Each path is a new rotation, seen through one point. The rows after it are directions, each followed by how far the rotation turns it, in deg/step (0 if it stays put).
Each turn is a multiple of 5 degrees from 10 to 175, or 0.
Each row of a path follows its step; steps can be skipped.
Rotation 1:
step 0: [-1.36  0.99 -2.07 -0.38 -1.82 -1.46 -1.22  0.10 -1.98 -0.69 -2.06 -0.14
  1.97  2.01  3.31 -0.07 -0.07  0.51 -1.26 -1.10  0.13 -0.76 -0.86  2.93
  0.24 -1.31  1.74 -2.15 -0.21 -1.61 -1.32  1.52 -1.16 -0.67  0.41 -3.99]
step 1: [ 0.16 -0.70  0.46  3.74 -2.72  1.16  0.71  0.64 -0.04 -2.80  0.61  0.24
  0.79  0.20  0.24  1.26 -1.16 -0.38  0.02 -1.07 -2.77 -2.21  0.70  2.18
  2.38 -0.89  1.23  1.04  1.92  0.61  1.03 -1.38  3.50 -1.04 -0.18  0.27]
step 2: [ 2.35  0.87 -0.32 -0.24 -1.50  0.81 -0.55  0.06 -1.25 -2.38  0.36  1.40
 -1.88 -0.95  2.63 -0.01 -1.33 -2.82  0.05  0.53 -0.40  2.64  1.05  0.44
 -0.62 -1.44 -0.64 -2.16 -1.84  1.23 -4.29  0.42  0.86 -1.02  0.28  2.35]
step 3: [-0.50  2.41  0.33 -1.33  1.20 -0.59 -1.06 -2.29 -0.66 -1.20 -1.49  0.89
  2.79  3.47  3.14  1.10  0.59  1.73 -0.34 -0.07 -3.58  0.18  1.50 -1.69
  2.13  0.71  0.59  0.57  0.55  0.74 -0.77  0.66 -0.20  1.27  1.54  1.34]
step 4: [ 0.03  2.42  0.49  2.49 -0.74  1.47  0.29 -1.10  0.27 -3.27  0.48  0.78
  2.01  0.99  1.14 -1.00 -0.43 -1.45 -1.48  0.49  1.07 -1.41 -2.80 -0.25
  1.13 -2.57 -1.48 -1.99  0.54  1.37  0.56 -1.23 -1.71  0.52 -1.80 -2.88]
step 5: [-1.14 -0.67  0.91  0.31 -4.96  1.25 -0.69 -1.25 -2.80 -0.52  0.55 -1.02
 -0.09  1.60  0.67 -0.40  0.55 -2.13  0.58  1.70 -0.99 -1.42 -0.05  0.18
  0.21 -1.68  1.10 -0.34 -2.55 -1.39  0.31  0.98  2.72  0.20  3.43 -0.16]
step 6: [-0.23 -1.27  0.38 -0.49 -0.52 -3.04  0.51  1.77 -1.30 -2.20 -1.73  1.22
  3.64  0.96  2.90 -0.97  0.02 -0.51 -0.20 -1.43 -0.10 -0.06  1.76  2.16
 -0.28 -0.99  1.96 -0.57 -0.32  0.74 -2.65 -1.52  0.60 -3.08 -0.57  0.40]
step 7: [ 2.16 -0.17 -0.43  1.25  0.36  2.98  2.04 -3.26  0.23 -2.99 -0.75 -0.93
 -0.25  0.95  1.26  1.29 -1.37  0.53  0.21 -1.37 -2.98 -1.14 -1.73  0.84
  2.29 -0.86 -0.18 -0.14  1.04 -1.20 -1.85 -0.82  1.09  0.25 -1.04  3.06]
step 8: [ 1.08  3.93 -2.96 -0.88 -1.51  0.54 -0.84  0.29 -1.98 -0.97  0.67  1.36
  0.28  0.83  1.02  1.63  1.68 -1.20 -1.71  0.27 -0.49  0.62  0.40  2.03
  1.02 -1.68 -1.89 -2.91 -0.85  1.52 -1.93  1.94 -0.49  1.65  1.33 -0.66]
step 9: [-2.13  1.99  2.00  1.71 -3.55 -0.26 -0.72  0.28  0.89 -1.28 -0.93  0.83
  0.70  1.35  5.16 -0.60 -0.19  0.50 -0.32 -0.38 -1.92 -1.37  1.29 -1.49
  1.65  0.14  0.89  1.01  2.14 -0.16  1.41  0.14  0.38  0.01  1.37 -1.39]
Speeds:
[-0.12 -0.31 -0.40 -0.29  0.74 -0.30 -0.55  0.35 -0.17 -0.89 -0.89 -0.31
  0.89  0.10  0.28  0.71 -1.20  0.01 -0.55 -0.21 -0.09  0.09 -0.46 -0.52
 -0.43 -0.20 -0.07  0.63  0.72 -1.16  0.65  0.09 -0.34 -0.10 -0.21 -0.02] : 115
[-0.50 -0.35  0.76  0.17 -0.85  0.34  0.29 -0.78  0.15  0.13 -0.05  0.03
 -0.45 -0.58  0.31  0.43 -0.17  0.80  0.13 -0.34 -0.68  0.00 -0.82 -0.87
  0.76  0.83  0.73  0.17 -0.37 -0.97 -0.14  0.88 -0.13 -0.03  0.20  0.18] : 170
[-0.34  0.30  0.58 -0.20  0.04 -0.07  0.26  0.19 -0.32 -0.42  0.81  0.06
 -0.05 -0.49  0.44 -0.56  0.22 -0.17  0.68 -1.06 -0.60 -0.32 -0.67  0.33
  0.05 -0.36  0.22  1.20  0.62  0.77  0.64 -0.41 -0.84 -0.06 -0.93  0.28] : 130
[-0.23  0.63 -0.09 -0.36 -0.10 -0.53 -1.50 -0.19 -1.02  0.20  0.29 -0.11
 -0.13  0.12 -0.60  0.32  0.69 -0.12  0.22 -0.20  0.15  0.30  0.06  0.33
 -0.31 -0.30  0.86  0.77  0.01 -0.60 -1.17  0.22 -0.46  0.59  0.61  0.08] : 130
[ 0.45 -1.71  0.30  0.34  0.19 -0.67  0.02 -0.35 -0.14  0.13 -0.36  0.43
 -0.22 -0.51 -0.16  0.85 -0.32 -0.20  0.55 -0.17 -0.66  0.59  0.10 -0.11
 -0.55 -0.78  0.55  0.09  0.10  0.87 -0.58 -0.42  0.50 -0.61  0.23  0.27] : 80
[ 0.75  0.82 -0.19  1.01 -0.14  0.40  0.64  0.12 -0.48 -0.43 -0.50  0.04
 -0.43 -0.66 -0.36 -0.37 -0.59  0.22  0.95  0.50  0.63 -0.20 -0.88 -0.54
 -0.45 -0.14  0.06  0.20  0.23 -0.36 -0.45 -1.04  0.26  0.64  0.33  0.27] : 130
Rotation 2:
step 0: [-1.05 -1.07  1.40 -1.51 -0.17 -1.46  0.00 -2.13 -0.26  1.92 -0.79 -2.85
  2.52 -0.27 -2.61 -2.35  1.12 -2.51 -0.01  0.75 -1.40  0.97  2.85 -0.97
 -1.64 -0.12 -1.65 -0.35 -1.17 -0.21 -1.85  1.01 -0.53  0.90 -1.51 -1.21]
step 1: [-2.01  0.13  0.30 -0.36  0.52 -0.32  2.25 -2.99 -1.83 -0.59  0.82  1.00
 -2.12  1.21  1.05  0.05  1.14 -0.57  0.22  0.53 -1.17  4.12  0.51  1.94
 -1.63 -1.69  0.89 -1.60 -0.61  1.44 -0.06  0.80 -2.09 -0.58 -1.11 -2.80]
step 2: [ 0.76  0.70  1.02  0.92 -0.64 -0.51  0.02 -2.67 -2.07 -0.33  1.07 -0.97
  2.03  0.42  0.05 -1.10 -0.04 -0.62  0.50  0.14  1.58  2.64 -1.13  0.14
  0.43 -1.68  1.21  0.00  1.38 -0.70  5.33 -1.66 -1.52 -1.68  1.38  0.73]
step 3: [ 2.83  0.17  0.45 -2.71  0.96  1.89 -0.50 -1.25 -0.06  0.38  2.24  1.27
  1.21  1.94 -1.76 -0.60  1.45  1.81  1.17 -0.55  1.33  1.85  1.82  0.15
  2.11  1.15  1.44  0.37  0.33 -0.46  0.85 -0.53 -0.64  3.60  0.18  2.07]
step 4: [-1.36 -0.56  2.25 -1.17  0.16  0.80 -3.59 -0.58 -1.17 -0.42 -1.72  1.50
 -0.43 -1.82 -4.05  2.60  0.00  0.36  0.72 -0.44 -0.71  1.53  1.77 -0.59
  1.41 -2.07 -0.70  0.40  0.00 -0.71 -1.79 -0.50 -1.48  0.82  1.01  0.60]
step 5: [-0.33  2.62  1.29  1.13  2.51 -1.73 -0.61  0.34 -1.50 -0.52  0.47  1.12
  1.58 -0.97 -0.10  1.01  1.46  1.51 -1.76 -2.42 -1.50  1.60  1.86  0.89
 -0.65  1.12 -2.72 -1.08  2.92 -0.23 -0.63  0.83 -0.55 -1.11  0.19 -2.27]
step 6: [-0.73  0.91 -0.22 -1.52 -1.06 -2.11 -0.06 -1.75  1.98  1.19 -0.49 -1.94
  0.18  0.21  1.07  0.52  1.74  0.21 -2.63 -0.99  0.00  2.51 -0.56  0.53
 -3.17  1.74 -0.90  2.60  1.69  0.87  0.54 -1.29 -1.95  0.55  2.69  0.86]
step 7: [-0.63 -2.91 -0.74 -0.40  0.33 -2.80  0.90 -2.10  0.43  2.26 -0.80 -2.38
  1.68  1.42 -1.19 -0.96 -0.02 -0.50  1.16  0.68 -2.08  1.91  2.25  2.69
 -0.17  0.80  0.42 -0.20  0.18 -2.28  0.07 -1.60  0.79  1.81 -0.98  0.87]
step 8: [ 0.62 -0.63 -2.02  0.20  0.88  0.36 -0.08 -1.60 -1.75 -0.67 -1.51  1.43
 -1.23  1.85  1.05  2.41  0.48 -2.75 -0.22  1.16 -0.66  4.73  1.11  0.38
  1.81 -1.34  2.20 -0.24 -0.52 -1.42 -0.44  0.73 -0.37  0.24  0.24 -1.91]
step 9: [ 1.46  2.08 -0.45  0.83 -1.07  0.48 -1.21 -2.99 -3.05 -0.04  1.54 -0.79
  3.93 -0.38 -0.29 -0.61  0.86 -0.91 -0.61 -0.29  1.30  0.69  1.03 -2.28
  0.24 -2.54  1.07  0.16  1.39 -2.11  0.19  1.75  0.10 -1.69  1.23 -0.13]
Speeds:
[-0.09  0.18  0.41  0.33  0.13  0.80 -0.71 -0.41  0.58 -0.80 -0.11  1.05
  0.29 -0.18  0.06 -0.28 -0.23  0.80  0.74 -0.75 -0.11 -0.03  0.00 -0.21
  0.24  0.19 -0.31 -0.06 -0.10  0.21  0.63  0.03 -1.31 -0.15 -0.85  0.96] : 45
[-0.88 -0.13 -0.25  0.53  0.74 -0.20 -0.02  0.28 -0.47  0.53 -0.59  0.51
 -0.80  0.36 -0.14  0.40 -0.23  0.35  0.22 -0.77  0.05  0.09  0.55 -0.06
  0.32  0.09  0.21 -0.61 -0.81 -0.43  0.83 -0.49  0.07 -1.28  0.43 -0.86] : 110
[ 0.18 -0.14 -1.01  0.07  0.03 -1.11 -0.37  0.99  0.31 -0.11 -0.28 -0.09
  0.16 -0.31 -0.24  1.24  0.64  0.79  0.37 -0.72 -0.34  0.02 -0.38  0.18
 -0.31 -0.03  0.38  0.38  0.91 -0.80 -0.09 -0.23 -0.51  0.53 -0.22 -0.01] : 35
[-0.17 -0.25 -0.60  0.79  0.29  0.26  1.18 -0.10 -0.15  0.28  0.46 -0.19
 -0.05  0.17 -0.01 -0.24 -0.90 -0.66 -0.16 -0.12 -0.11  0.46  0.32 -0.16
  0.34 -0.47  1.40  0.92  0.44  0.16  0.22 -0.66 -0.74  0.22 -0.80  0.21] : 60
[ 0.57 -0.29  1.05 -0.43  0.93 -0.87 -0.71 -0.23 -0.45  0.04  0.09 -0.38
 -0.25  0.13  0.74 -0.17  0.23 -0.18 -0.28 -1.24  0.35  0.65  0.24  0.38
 -0.19 -0.97  0.21  0.66 -0.52 -0.10 -0.18  0.20  0.35 -0.08 -0.49  0.58] : 0
[-0.91 -0.80  0.09 -0.72 -0.12 -0.21 -0.67  0.36  0.36 -0.92 -0.07 -0.27
 -0.42  0.53 -0.87 -0.34 -0.60 -0.27 -0.95 -0.12  0.19  0.32  0.12 -0.45
  0.18  0.65  0.71 -0.62  0.39 -0.45  0.44  0.79  0.39  0.40 -0.56  0.19] : 95
Rotation 3:
step 0: [-0.06 -1.25 -0.38  0.70 -0.47  1.90 -1.43 -0.54 -1.87 -0.46  0.18 -0.04
  1.45 -1.42 -2.01 -0.52  0.18 -1.74 -1.12 -1.89 -1.85  1.15  2.44  0.65
  4.46 -1.43  3.26 -0.41 -1.47 -2.82 -0.48  0.30 -0.39  0.16 -0.92 -1.20]
step 1: [-2.42  0.99 -0.52  1.91 -2.07 -1.61 -0.29  1.41 -1.53  1.30  0.64  1.39
  0.85 -0.20  0.61  2.96 -1.47 -1.03 -0.93 -0.65 -0.53  0.81  1.17 -0.15
 -1.75  1.14  3.06 -1.70 -1.76 -2.11  2.60  0.18 -1.80 -0.70  0.19 -2.49]
step 2: [ 1.08  2.57 -2.87  1.07  0.42  1.86 -0.79 -0.34  2.10  0.00 -0.26  1.87
  1.19 -1.46 -3.49  0.62  0.93 -1.03  1.20 -2.08 -1.73 -0.29 -0.29 -1.97
 -2.63  1.65  1.45 -2.16  1.11 -0.15  0.96  1.00 -0.17  1.71 -0.28 -1.57]
step 3: [-0.92  2.55  1.08  1.80 -3.14  0.12 -0.16 -2.00  3.87 -1.43  1.45 -0.90
 -0.74  0.95 -2.15  1.54  1.89 -0.31  0.76  1.84 -1.47  0.00  1.21  0.50
  0.23 -0.48  0.06 -2.71  0.21 -1.87 -2.14 -0.64  0.80 -0.31  0.88 -1.17]
step 4: [-0.47  0.85  1.55 -1.04 -1.32  0.97 -0.69  1.89  1.04  1.31 -1.42 -1.03
 -1.60 -2.41 -1.51 -1.07  1.35 -2.22 -0.99  3.01 -2.32 -0.49 -0.14  0.47
  0.71  1.89  1.03 -2.79  0.35 -1.39  2.17 -0.49  0.93 -1.98 -0.12  2.67]
step 5: [ 0.75  0.79  1.92 -0.09 -1.46  0.52 -3.99 -0.10 -2.61  0.47 -1.58 -0.40
 -1.89  0.38  0.71 -0.49  1.41 -0.65  0.32 -1.76 -1.10  2.77 -0.59  0.30
  1.46  2.77  0.39 -3.04  0.26 -0.17 -1.24  1.81  1.10 -0.74 -1.99 -1.54]
step 6: [-0.50  0.37  0.27  1.19 -0.66 -0.61 -0.73 -0.24 -2.87 -0.25 -3.16 -0.09
  0.31  1.61 -2.08  1.98  0.35  1.53  2.47  2.16 -0.76  0.22 -1.34  0.15
  0.94  0.40  0.42 -1.90 -0.19  0.46  3.58 -2.58 -0.03  0.82 -1.69 -2.70]
step 7: [-0.61 -0.95 -3.11 -1.63  0.24 -1.58  0.90 -0.40 -0.21 -0.22 -0.80  0.33
  2.24 -1.18 -0.99  0.37  1.58  1.12  1.16  0.65 -1.67  4.12  0.03  0.74
  0.10 -0.87 -1.40 -3.72  2.87 -1.67  1.03  0.80  0.87  1.57  0.41 -0.29]
step 8: [-1.38  0.12  0.37 -0.01 -0.34  0.80  3.13 -1.32  1.88 -0.70 -2.20 -0.50
 -2.82 -1.44  0.77  1.21  0.44 -0.24  1.50 -0.79  0.32  2.76 -0.23  2.24
  0.97 -0.48  1.19 -3.17 -3.05 -0.28  0.09  0.11  0.43  2.63  2.01  0.19]
step 9: [ 0.46 -0.37 -3.61 -1.27 -0.84 -0.52 -0.13 -1.53 -0.07 -0.23 -2.93 -0.70
 -1.69 -0.25 -0.08 -0.26  0.74 -3.09  1.95  0.13 -1.01 -0.16  2.26 -0.75
  2.87 -1.12  2.43 -1.05 -1.89 -1.14  0.59  0.73 -2.02 -1.04 -1.52  2.08]
Speeds:
[ 0.29 -0.08 -0.14  0.13  1.34 -0.27 -0.49  0.86 -0.14  0.49 -0.26 -0.44
  0.04 -0.32 -0.48 -0.07  1.15  0.27 -0.52 -0.46  0.24  0.19 -0.16 -0.23
 -0.44 -0.23  0.55 -0.42  0.45  0.46 -0.60  1.25  0.36  0.27  0.83  0.09] : 135
[-0.27 -0.73 -0.29 -0.76 -0.76 -0.71 -0.35  0.99 -0.03  0.35  0.35 -0.75
  0.98 -0.52  0.09  0.64  0.27  0.15 -0.54  0.72 -0.16  0.41  0.26 -0.20
 -0.45 -0.37 -0.15  0.09  0.11 -0.43  0.47 -0.72 -0.35 -0.87  0.62  0.40] : 120
[ 0.84  0.97  0.00 -0.24 -0.38 -1.24 -0.50 -0.46  0.01 -0.18  0.28  0.39
 -0.15 -0.97 -0.35  0.12 -1.19 -0.19 -0.61 -0.14 -0.05 -0.76 -0.10 -0.78
  0.32 -0.55  0.17 -0.27 -0.47 -0.01 -0.07  0.13  0.23  0.30  0.86 -0.03] : 40
[-0.27 -0.35  0.58 -0.06 -0.23  0.27  0.74 -0.46  0.09  0.14  0.12  0.34
  0.25 -0.28 -0.17 -0.43 -0.05  0.89 -0.85 -0.27 -0.17 -0.22  0.01  1.37
  0.46 -0.20  0.46 -0.37 -0.31 -0.99  0.11  0.49  0.87 -0.34  0.36  1.22] : 90
[-0.21 -0.54 -0.90 -0.24  0.09  0.39 -0.35  0.56 -0.94 -1.10  0.36  0.46
 -0.29 -0.42 -0.14  0.77 -0.43 -0.12  0.03  0.42  0.47 -0.10  0.17  1.21
  0.42  0.36 -0.04  0.36  0.35 -0.19  0.33  0.41  0.34  0.67  0.71 -0.82] : 55
[ 0.13  0.20  0.36  0.19  0.44  0.03 -0.06  0.59  1.31 -0.25 -0.20 -0.28
 -0.62 -0.30 -0.19 -0.59 -0.44 -1.07 -0.10  0.52  0.51  1.46  0.38  0.25
  0.74 -0.57 -0.11  0.63 -0.23 -0.17  0.18  0.08  0.65 -0.51  0.12 -0.04] : 80
[ 0.21 -0.51 -0.41  0.54 -0.16  0.53 -0.15  0.37  0.10 -0.45 -1.18  0.03
 -0.24 -0.13 -0.03 -1.30  0.07  0.29 -0.46  0.94  0.16 -0.56 -0.65 -0.68
 -0.68 -0.05  0.06  0.17 -0.58 -0.92  0.70 -0.02 -0.40  0.67  0.25 -0.01] : 155
